0: [131 206 168  97 133 126 165 151  89  53 154 139 125 164 141 149]
1: [173 220 149  98 123 197 233 160 127 100  99 185 167  83 133 152]
2: [133 207 141 122 115 128 199 159 110  45 120 200 168  84 104 149]
3: [162 255 136 105 126 144 203 118 104 126 117 143 158  97 110 129]
4: [ 92  58 107  70 164  93  87 132 105 141 161  91 106 140 111 151]
5: [ 64  48  83 170 108 126  97 133 161 154 126 148  87 117 173 112]
6: [174 148  83  92 136 103  97  60 105 150 159  22  70 191  93 137]
7: [ 77 127 145  95 175 122 127 142 154 105 139 141 119 115 136 168]
8: [110  67 125 169 115  98  66 134 118 125 126 128 122 147 125 103]
9: [134 142 116  61 141 157 197 105 121 163  76 140 147  76 132 127]
10: [121 163 174 150 155 153 148 166 152  67 155 183 167 106 119 140]
11: [105 129  18  75 104 106 168  61 134 175  93  85  68  85 139 163]
12: [115  96 176 121 191 129  85 119 173  96 140 129 145 132 114 152]
13: [106 203 157 164 111  78  89 134  93 103 168 138 134 142 102 109]
14: [136 121 156 134 134 122 100 144 110 103 133 119 132 161 115 117]
15: [146 143 101  68 154 135 131  99 127 186 142  73  88 169 132 154]
16: [151 158 148 129 120 155 206 144 123  44 137 144 137 136 138 141]
17: [136 124 128 192  90  94  28 113 108 156 173 104  96 190 123 100]
18: [138 106  84 121 127 211 113 113 176 193 107 131  83 146 151 128]
19: [146 159 155 169 111 122 116 124 122 123  90 152 161 108 120  86]
20: [115  96 164 129 167 131  95 137 159 121 140 118 146 136 136 131]
21: [120 102  86 114 120 170 181 128 159 137 107 149 110 102 174 139]
22: [122  97 125  77 177 159 130 110 172 185 126  91  96 161 169 142]
23: [171  90 129 152 111  97  72 116  98 153 116  94 135 144  99 102]
24: [ 96  86 146 162 136 111 113 153 131 126 112 167 157  98 128  85]
25: [ 73 115 110 128 136 101 113 103 162 127 112 122 105 101 144 132]
26: [101  71  85 110 145 127 121  98 163 153 124 109  83 114 148 145]
27: [113 185  92 151 118 147  87 150 145 219 178  93 128 126 127 173]
28: [150 134  86  96  96 158 190 136 111 210  54 169 138  62 140 118]
29: [151  89 134 113 137 135 142 163 126 159  87 151 155 101 135 134]
30: [131 206 143 129 122 137 184 141 124  59 130 186 155  94 115 139]
31: [166 104  63  61 130 149 154 111 140 246  86  75  91 128 162 161]
32: [ 69 104  98 144 131  94 116  88 182 125 105 124 113  86 142 127]
33: [133 146 199 175 148 161 104 176 137  85 147 187 187 138 106  90]
34: [210  69 131 140  83 144 117 150  83 189  53 119 161 145 125  90]
35: [104 180 122 145 154 105  91 101 146 114 163 118 105 130 107 132]
36: [120 124 160 206 113  68   9 116 107 100 156 127 131 179  94  87]

[137   3 134 186 101 104  55 141 114 116 135 119 134 178 121 102] 8
[117  90 163 164 131 129 118 155 131 126 115 175 167 102 126  74] 24
[122   0 162 167  78 133 168 169 119  52 106 168 180  94 143 107] 24
[101 104 156 165 134 133 113 156 125 118 127 182 176 108 108  79] 24
[181 134  80 126  97 128 131  99 133 199 129  67  71 169 133 140] 15
[168  81 134 117 118 149 166 164 114 163  64 163 175  77 128 140] 29
[164 144  94 104 129 100  89  73 106 142 163  15  66 208  87 143] 6
[166 146  88 121 108 138 126  99 131 188 125  81  98 153 121 140] 15
[126 181 165 162 103  90  78 139  87 101 146 134 137 147 104 114] 13
[209  71 132 145  85 148 129 161  88 196  61 132 169 125 127 106] 34
[109 165 181 139 152 146 146 167 140  62 166 183 168 107 107 150] 10
[113 172 157 171 119  86  80 134 102  72 180 135 132 156 112 124] 13
[107  70 127 149 113 100 105 149 102 131 101 158 156 107 127  90] 24
[ 99  74  90  75 144  82  95 123  96 157 160  84  99 135 118 151] 4
[133 114 138  73 184 190 167  93 181 182 128 114 102 135 175 141] 22
[136  90 132  45 180 183 211 111 150 231 111 127 138  74 142 122] 9
[115 180 166 186 131  95  77 147 122  65 179 130 145 161 106 135] 13
[141  81 115  98 119  85 111  98 102 194 102  77 113 131 120 122] 23
[114 217 158 102 165 128 145 129 144  73 179 132 119 152 144 161] 0
[140 174 151 160 120 152 111 163 122  84 170 133 123 198 146  92] 14
[173  84 137 154 127 107  77 133 110 154 120  90 139 138  85 125] 23
[167  98  66  55 134 167 159  89 124 254  88  74  97 131 138 143] 31
